Here are the same points, seen from different sides; a view may also be mirrored.
A view may leave some points out. In some views, one point has been moved. Which views, in the order they come, and which point in each? Write none if no view has one.
Scene 1:
A:
  z_724 [ -2 -40 -27  -6   0   1]
  z_418 [-19 -44  -9   4  20 -13]
  z_809 [ -5 -36 -28  -9   3   3]
  z_549 [ -5 -42 -27 -15   5   4]
  z_678 [ -2 -37 -29  -9   0   3]
  z_728 [ -5 -35 -28 -11   3   5]
  z_7 [-17 -53  -4   0  19 -17]
  z_647 [-14 -35 -17   6  12  -8]
  z_706 [ -5 -40 -29 -15   3   8]
  z_515 [ -7 -39 -26  -3   1   9]
B:
  z_7 [ -2  36 -40   1   5  -9]
  z_418 [  4  32 -37   2  -4  -7]
  z_809 [  6  17 -13  25   0  -3]
  z_728 [  5  15 -13  27   0  -3]
  z_706 [  0  15 -13  30   2  -7]
  z_515 [ 4 21 -9 23 -4 -7]
  z_683 [ -1  27 -42   8  -4  -7]
  z_724 [  7  21 -12  23   5  -4]
  z_549 [  0  16 -18  28   4  -6]
  z_678 [  6  17 -11  26   4  -3]
C:
  z_809 [  9  -1 -14  -7  -7  -1]
  z_683 [ 19   3   5   3 -20 -22]
  z_515 [ 15   2 -18  -9  -6  -4]
  z_549 [  6  -3 -13  -6 -13  -7]
  z_728 [  8  -3 -14  -5  -8   0]
  z_724 [  7   2 -15 -11  -5  -2]
  z_7 [ 13  18  15 -11 -10 -26]
  z_706 [  7  -4 -18  -5 -12  -4]
  z_647 [19 12  4 -6 -1 -8]
  z_678 [  6   0 -15  -9  -7   0]
D:
  z_724 [  2   6  16  10  11 -26]
  z_706 [  3  11  14  11   1 -26]
  z_549 [  6  10  15   6   4 -26]
  z_515 [  1   4  19  14   6 -31]
  z_418 [ 23 -12  21  -5  11 -44]
  z_683 [ 25  -6  16  -9   4 -43]
  z_7 [ 31  -8  24  -9  15 -41]
  z_647 [ 10 -11  17   1  13 -43]
  z_809 [  1   5  14   9   5 -28]
  z_728 [  0   7  12   9   4 -27]
  z_678 [  0   6  14   9   9 -25]
E:
  z_683 [-17  -4  18  19   6  18]
  z_7 [-20  -1   7  30   3  20]
  z_678 [-13   9  26   8 -20   3]
  z_809 [-10   1  24  11 -19  -5]
  z_418 [-23  -1  13  21   0  20]
  z_549 [ -6  -2  23  14 -14  -7]
  z_515 [-16  -3  20  10 -22  -5]
  z_647 [-23   3  18  13 -11  16]
  z_724 [-10   3  21  14 -22  -5]
Moved in: C, E
  moved in C: z_683
  moved in E: z_678
Scene 2:
A:
  z_884 [ 16 -18  -1  -9 -14 -11   1   7]
  z_148 [ 12  -7  -3  -2 -16 -19  12   7]
  z_248 [ 21  -3  -9   3 -16 -14   4   8]
  z_967 [ 12   3 -10  -7 -24 -14   8  11]
  z_498 [ 18  -5  -4 -12  -5 -21   9  -2]
  z_816 [ 11 -12  -2   7  -5 -18   7   4]
  z_258 [ 20  -5  -1   0 -27 -10  13   7]
  z_618 [ 16  -9  -2 -12 -15 -11   5   3]
  z_926 [ 10   3  -3  -2 -13 -13   0  10]
  z_766 [ 15  -2  -9  -6 -11 -12   4   3]
  z_448 [ 21 -19  -5 -11 -19 -22   4  12]
B:
  z_248 [  4   1   2  15 -19   2   2 -19]
  z_967 [ -8  -1   3  17 -10   2  10 -24]
  z_148 [  1   2   0  17  -7   1   4 -11]
  z_610 [  4   4   1  15  -9  -8   8 -13]
  z_448 [-13   4  -1  17 -19   2  -2  -4]
  z_498 [ 0 -5  7  5 -8  4  0 -4]
  z_87 [  2  -1  12  14  -9   4   1 -23]
  z_766 [  0  -6   6  11 -14  -1   4 -16]
  z_258 [ -3  13   6  19 -11  -3   3 -19]
  z_816 [ 12  -2  -4  18 -11  -4   1  -4]
  z_926 [  3  -3  -3  10 -13  -3  13 -19]
  z_884 [ -7   1   1  14 -20 -10   1  -5]
C:
  z_967 [ -5  -4  -6 -15 -18   0 -15   1]
  z_248 [  3  -6  -8  -8 -15  12 -13  -2]
  z_618 [ -5 -12  -3  -2 -11   0 -15  -8]
  z_816 [  0 -10 -13   6  -8   9  -4   5]
  z_926 [ -6  -7  -3  -4 -20   7 -15   7]
  z_498 [  5 -12 -10   5 -14  -6 -15  -5]
  z_258 [ -5  -3  -7 -13  -2   7 -18  -3]
  z_148 [ -3  -8 -12  -4  -9   1 -12   3]
  z_884 [ -8 -18  -6  -1  -9   7 -11 -10]
  z_87 [  6   4  -4  -9 -13   1 -15  -3]
  z_448 [ -4 -21 -16 -10 -10   2 -13 -12]
  z_766 [  1  -6  -4  -3 -18   2 -12  -3]
  z_610 [ -7  -7  -5  -1  -8   7 -13   4]
D:
  z_248 [-10 -15   3 -13  12   2  -7   2]
  z_926 [ -7  -6   1 -12  12  14  -5   4]
  z_610 [ -4 -14   9  -6  11  12  -4  10]
  z_766 [ -1  -8   4 -12  14   2  -6   4]
  z_498 [ 0 -2  7 -1 13 -5 -4  7]
  z_816 [ -6 -13  10   2  10   7 -16   8]
  z_448 [ -5 -11  17  -4   3  -3   2  -7]
  z_87 [ -5 -14   4 -17  23  -2  -3   8]
  z_967 [ -7  -9   9 -18  20   8   2  -2]
  z_884 [  3 -12  13  -6   0   4  -2   1]
  z_148 [ -7 -11  13  -4  16   6  -3   5]
  z_618 [  3 -10  10  -9   8   2   2   5]
E:
  z_258 [ -1 -15 -16   1 -17  -1  13  11]
  z_610 [ -4 -21  -7  -2 -14  -3  12   8]
  z_816 [-11 -30 -13  -7 -11   1  15   6]
  z_87 [ -4 -16 -15   2  -7  -5  -1  -5]
  z_498 [-19 -21 -10   6  -2   1   4   8]
  z_926 [ -6 -23  -1  -4 -16  -5   2   4]
  z_248 [ -8 -18 -15  -6 -16  -1   1   0]
  z_448 [-11 -19 -22   1 -14   2  -2  21]
  z_618 [ -9 -14 -11   0  -7  -4   4  14]
  z_967 [  1 -20 -10   2 -14  -7  -6   6]
  z_766 [-10 -19  -9  -2  -7  -4   0   4]
F:
  z_766 [ 36  30  23  12   0 -22   6  37]
  z_618 [ 31  38  23  10   1 -28   9  32]
  z_498 [ 33  30  22  10  -8 -24  19  37]
  z_248 [ 35  32  26  19  -4 -25  -1  41]
  z_610 [ 28  42  24  19   2 -19   5  39]
  z_87 [ 44  36  19  13  -3 -24   2  44]
  z_816 [ 20  33  26  17  -5 -16   8  46]
  z_448 [ 28  39  38  10  -6 -35   9  34]
  z_926 [ 36  33  27  22   4 -15   5  34]
  z_967 [ 45  38  31  15   4 -21   2  38]
  z_148 [ 32  41  29  15  -2 -20   9  43]
  z_258 [ 36  49  25  18  -1 -29   0  41]
  z_884 [ 22  38  28  10   1 -29   6  31]
G:
  z_610 [ 10  -3 -11  -3  -1   8  -5   9]
  z_967 [ 19 -12 -15 -10  10   5  -9   6]
  z_926 [ 20  -3 -14  -5   4   1  -2  11]
  z_87 [ 16 -14 -18   3   6   4  -6  -4]
  z_498 [14 -2 -2 -4  2 -3 -1 -8]
  z_258 [ 11 -14 -13  -3   1  17  -8   3]
  z_248 [ 18 -15 -11   0   1   4   0   7]
  z_448 [ 10 -17   4 -14   1   7   0   2]
  z_148 [ 12  -7  -7  -5  -1   3 -10   4]
  z_884 [ 5 -8 -1 -9  4  8  5  7]
  z_618 [ 9 -5 -6 -8  6  8  2  0]
  z_816 [ 7 -4 -3  2 -6 -3 -5 10]
Moved in: E
  moved in E: z_258
